In the data rows, 128 means zero.
Here is a table of points, one per row:
[125 164 154 118 123  70 136 206 116  92 128 141 121 132 149 111 149 159
 131 132  83 101 139 162 125 118 155  98 127 148 141 133]
[131  86  90  88  94  64 141  95 117 155 133 132 113  98 140  97 125  93
 102 130 135 112 157 125 157 148  49  74 186 162 156 139]
[148 127 133 104 157 117 171 105  92 180 117  94 134 162 141 152  84 136
 121 111  99 109  79 169 125 171 132  84 121 139 154 137]
[100 175 108 166 102 121 110 176 125 149 148 142 158 111 135  62 117 131
 135 179 148 161  97 117 161 127 125 150 140 154 137  96]
[ 92  94 113 133  88   7 219 169 126 117 130 103 164 161 115 105 107 101
 189 111 175 179 202   0 207  93  24  88  89 179 156 193]
[ 74 125 129 110 155  49 137 167  98 138 190 144 146 168 114  89 153 170
 157 101 164 106 155 128 115 153  99  81  75 141  84 142]
[152 146  90 105 147 167  80  97 145 148 113 119  89 158 162 155 147 111
 102 121 165 134 102 158 149 163 169 132 146  76 141 133]
[172 125 116 143  56 122  96  85 188 102 120 184 198 156 104 177 142 140
  87 110 102  98 173  92  77 109 196  98  85 170 119  81]
[130 133 158 132 128 109 139 120 128 126  90 130  71 117 108 178 110 107
  88 123 162 106 113 105  97 169 118 111 126 100  88 129]
[ 62  86 123 122 109 139  95 128 129  76 107 118 168 122 101 131 130 163
  78 141 148 167 103 109  82 120 174 186 112 189 174 140]
[141 119  90 159 139 133 206 128  93 193 124 110 161 151 119 116 115 144
 135 162 185 126 172 141 115  83 107  85  80 179 101 194]
[ 81 152  87 134 161 184 121 118  82 158 139 139 146 108 133 135 135 149
 128  97 117  89 173 140 120 133 153 129 127  93 104 139]
[173 179 137 121 204 129  71 176 112 154  95 185 126  96 118 122 116 120
 156  76  81  95 169 128 135 124 163 151 161 139 151 141]
[105 136 131  71 125 145 143 107 152 146  98  78 186 141  84 158 160  86
 154 156 170 129 147  68 124  99 120 109  99 168 125  90]
[149 100 154  93 169 148 129  76  90 120  94 157 102 145  61 152  86 158
 121 187  81 129 123 175 114 131 163 125 149 102 131 100]
[155 148 138 101 157  98 138 132 108  97 140  79 121 146 138 100 169 152
 118  65 120  92 109 116  90 142 151 107 201  73 136 112]
[108 136  97 135 140 147 126 144 132 153 114 160 118  97 141 139 156 155
 171 153 154 114 168 117  54 108 137 173 112 177 136 174]
[101  84 118  77 113 158  93 123 188  90 119 101 165 126 134 138 109 114
 129 151 143 160 124  81  88 137 152 138 108 111 107 123]
[129 152 114 181 170 100 110 114  76 160 179 108  91 146 171 134 141 113
 155 153 140 163 151 143 146 156  88 138 109 165  55 123]
[152 131 139 102 139 140 144 102 139 105 156 153 193  78 117 109 138 111
 177 133 229 177 143 130 154 176  77  93 110  91 168 150]
[122 148 114 124 117 173 112  61 197 105  95 115 168  63  92 110 192 111
  77 106 129 111  95 178 146  81 140 139 145 128 111 172]
[113  72 171  89  77 220 144  99 133 222 163 135 138 175 143 148  99 122
 100 162 110 127  83 135 106 155 105 166 105 123 130 164]
[180 125 118 109 153 141 129  94 169 133 111 149 161 133 158 151  96 104
 128 162 146 142 104 164 141 147 132 158 140  98 136 148]
[136 127 137 149 121  70 136 167 181 126 141 116  68 107  99  96 143 155
 166 124  72 101 158 144 129 117 110 133  85 169 130  96]
[121 124 147 129 189 160 146  56 140 136 151 137  86 150 140 177  68 132
 132 133 118 137 111  73 114 165 175  52 127 135 164 157]
[165  91 120 112 138 106 113 118 104  92  87 135 112 136 110 117 119 133
 141 104 119 127 124 134  88 116 110 173 152 111 171  83]
[125 129 137 127 169  99 171 172 145 101 144 119 103 194 149 141 133 115
 162 124 136  81 115 153 102 164  81 128 105 177 142  85]
[118  79 166 120  68  61 131 137  94  57 111  90 138 134 105  92 119 123
 151  97 108 138 140 128 136 152 139 143 127 163  47 144]
[130 126 126 147  68 129 149 110 108 110 114 121 149 113 136  85 149 150
 135 158 133 149  99  83  98 144 135 147 147 113 100 130]
[149 114 138 151 157 135  84 101  86 109 170 147  68 133 145  82  89 136
 100  52  75  91 101 211 190 155 128  68 198 126 124 162]
[ 53  50 125 138 118  81 112  88  84 118  86 105 160 157 175  98 151 148
 107 113 153 127 151 111 188 136  88 113 127 156 120 160]
[182 100 124 137 149  94  88 108  63 168 144 121  55 138  99 136  62 128
 125  76 166 143 114 127 204 154 117  99 123 131  73 116]
[118 102 132 159 136 205 110 118 107 139  79 123 139 128 100 152 129 129
 146 170  96 158   7 149 142 180  83 139  94 120 108 104]
[161 129 109 101  49 121 123 115 167  92  99  95 133 119  89 140 126 153
 125 166 162 138 101 141  93 132 162 132  99 150 149 100]
[170 113 150 102 122 127 168 164 132 138 138 188 143 107 134 174 119 122
  42 109 127 185 108 158 131 168 116 121 103  94 120 120]
[174 135 119 134 140 133 202  92 122  52 142 128  98 160 116 165  78  93
  93 125  87 122 115 150 133  73 132 157  65 104 167 174]
[ 94 162 121 131  98 135 118 100 136 103 105 135 132 120 114 157 169  93
 140 156 112 134 150 142 138 146 110 141 171 121 199 147]
[102 144 119 147 168  61 111 167 122 170 129 163  94 153 155 122 187 125
 140 103 115 114 122 108 108 105 140 149 157 125 115 121]
[ 95 127  96 140 110 113  82 111 133 133  80 130 136 153 116  93 162  70
 155 160 173 140  88 128 159 121  98 177 156  83 142 132]
[126  90 164 173 171  83 116 187  78 117 188  79 103  67 157 129 189 102
 158  72  79 125 142 134 107  66 114 109 148 130 133 111]
[ 68 109 122 165 145 151 194 195 135 121 119 172 122 106 145 141 120 152
 117  79  83 163 153 105 143  84 161 137 106 158 124 107]
[131 121 203 185 138 133  94 157  98 126 155 207  91  97 114 152 120 183
 142 134 101  92 108 167 137 117 116  64 146 144 127  91]
[131 161 104 154  50 126  97 113 148  86 144 154 172 138  81 182 126 134
 115 180 123  62 155  75 123 116 159 142 106 140 131 135]
[175 161  94 128 140 126 133 153 155 124 145 125 161 183 110 159 121 114
 128 140 132 125 145 132  67 115 103 109 102 172 110  97]
[135 134 128 133 139 151 118 121  89 174 137 114 136 165 107 157 120  86
 125 122 141 158 123 119 149 113 135 170 109 160 141 170]
[132 118 166 183 114 120 148 174  39 108  89 127 127 132 159 120 122 122
 134 146 142  87 162 142 100 152 129  84  84 128  95 119]
[147 120 139 152 129 183 157 156 135  82 106 100 120 145 105 202 107  74
 111 144 139  80  44 129  73  98 133 188 119 131 181 158]
[116 109  80 101 134 163 124 107 125  67 107  81 138  91 148 113 141 147
 102 178 131 166 159 106 145 129  83 151 148 131 127 104]
[133 115 153 188 182 131 125 127  61 146 192 136  95 134 166 124  85 132
  88 112 118 124 132 128 150 165 105 122 145 122 106 129]
[123 155 108  72 112 174  84 184 113 155 134 106 138 132 177  50 142 136
 168 116 173 170 118 117 149  99  55 181 170 114 127 141]
[138 182 108 150  91 135 140 123 134 122 197 151 181  97 124 102 137 174
 136 100  77 107 165 143 117 123 158 199 116  57 108  95]
[132 129 150  52 103 109 200 101 181 119 170 136 163 132 114 185 101 152
 114 116 100 100 151 119  94 117 145 162 123 161 148  93]
[ 94 186 112 138 118 194 162 151 122 108 220 123 128 148 133  93 142 131
 140  74 115 129 146 165 105 132 159  96 120  93 110  96]
[142 151 112  77 147 157  89 130 126 143 133 181 103 141 111 119 119 150
 156 114  93 115 118 108 121  94 120 163 149 114 185 119]
[171 154 131 124 101 131  97 121  85 124 172 141 117 127 123 162 129 156
 154  85 172 114 129 176 158 128 148 148 166  66 125 153]
[154  91 149 139 151 163 146 156 155 207 111 148 127 172  69  90 134 124
 107 105 105 109 154  72 144  86 142 170 102  83 100  97]
[131 142 104  64  99 134  89 136 190 141  37 132 114 104 169 130 161  90
 129 172 192 198 167  94 155 152 123 123 150 154 136 140]
[101  95 146 108 174 136 142  87 160 125 117 126  96 146  98 126 115 117
  53 145 148  87 111 171 189 157 181 161 134  87 115 130]
[160  97 142 203 134 115 122 194  99 110 140 134 142 121 167 105 162 151
 154 139 112 175 139 122 108  73 109  48 135 108 145 142]
[117 106 116  80 171 116 130 120 102 185 127 115  78  89 103 154  71 138
 138 119 106 114  98 157 116 163 169  91 148  81 107 137]
[130 153 139 115  64 142  74 163 148 114  79  58 148  85 160 103 131 176
 126 140 161 147 134 114 171 143 126 165 123 186 171 164]
[163  87 110 112 130 152 135 140 169 104 125 114  83  78  80 156 117 115
 105 140  51 117  61 103  59 167 175 119 118 119  91 157]
[115 119 144 154 126 160 137 101 133 115 128 113  96  75  85 126 135 147
  41  53  96 148 113 176 163 175 183 125 155  45 147 117]
[ 99 140 169 145  96 121 201 133 203 122  88 129 138 152 109 134 155 102
 142  63 147 137 129 125 124  50 112 141 180 128  91  98]
[127 109  97 169 100 130  96 111 132 123  84 150 103 106 144 155 113  92
 109 165 115 116  32 135 130 145 121 102 106 147 180  96]
[120 174  87 187 160  79 104 140 154 155 125 169 155  98 206 108  86 125
 168 164 148 112 167 120  99  67 104  99  82 136  97 132]
[122 224 150  97 149 108  97 114 130 150 189 108 141 160 121  91 145 136
 183 185  86 139 134 151 154 113  73  82 152 102  79 179]
[ 98 110 146 133 121 134  91 145 184 106 135  84 127 133 157  81 156 149
 107 159 159 131 138  86 103  89 147 131 137 170 149 124]
[123 160 101 135 135 117 132 124 108 183 142 102 144 162 190 141 133 100
 130 172 130 148 140 148 126 103  86 141 138 147 140 120]
[129 137 166 120  70 153  87 116 142  99  77  91  57  53 166  84 131 128
 143  66 116 141 173  74 156 115 190 114 136 140 160  62]
[102 131 136 120 141 111 143 151 199  97 103 116 137  97 125 130 140 148
 182 151 137 165 157 120 152 193 161 150 138 137 110 117]
[128 143 136 101 163 159 153  40 118 183 130 173 136 164 136 143 100 121
 103 153 124 112 107 135 200 134 136 124 143  80 132 115]
[146 137 140 147 125 136 150 127 133 138 169 119 175 126 127 101 160  85
 138 150 158 123 156 166  79 100 133 149 119  89 104 115]
Along one direction, these points spread out more than along any other. Take the direction at right angles to it along which they spread out most. Then take the direction at right angles to both along which they spread out most. Go by this last direction. How far along it is each point below, from 0 to 99? The average is 50, and the first point in the table lies past the average. One standard deviation of the points above along it is 16.
[130 133 158 132 128 109 139 120 128 126  90 130  71 117 108 178 110 107
  88 123 162 106 113 105  97 169 118 111 126 100  88 129] 47
[108 136  97 135 140 147 126 144 132 153 114 160 118  97 141 139 156 155
 171 153 154 114 168 117  54 108 137 173 112 177 136 174] 60
[130 153 139 115  64 142  74 163 148 114  79  58 148  85 160 103 131 176
 126 140 161 147 134 114 171 143 126 165 123 186 171 164] 43
[129 152 114 181 170 100 110 114  76 160 179 108  91 146 171 134 141 113
 155 153 140 163 151 143 146 156  88 138 109 165  55 123] 33
[105 136 131  71 125 145 143 107 152 146  98  78 186 141  84 158 160  86
 154 156 170 129 147  68 124  99 120 109  99 168 125  90] 44
[115 119 144 154 126 160 137 101 133 115 128 113  96  75  85 126 135 147
  41  53  96 148 113 176 163 175 183 125 155  45 147 117] 57
[172 125 116 143  56 122  96  85 188 102 120 184 198 156 104 177 142 140
  87 110 102  98 173  92  77 109 196  98  85 170 119  81] 86
[128 143 136 101 163 159 153  40 118 183 130 173 136 164 136 143 100 121
 103 153 124 112 107 135 200 134 136 124 143  80 132 115] 22
[129 137 166 120  70 153  87 116 142  99  77  91  57  53 166  84 131 128
 143  66 116 141 173  74 156 115 190 114 136 140 160  62] 69
[ 99 140 169 145  96 121 201 133 203 122  88 129 138 152 109 134 155 102
 142  63 147 137 129 125 124  50 112 141 180 128  91  98] 67
[122 224 150  97 149 108  97 114 130 150 189 108 141 160 121  91 145 136
 183 185  86 139 134 151 154 113  73  82 152 102  79 179] 35
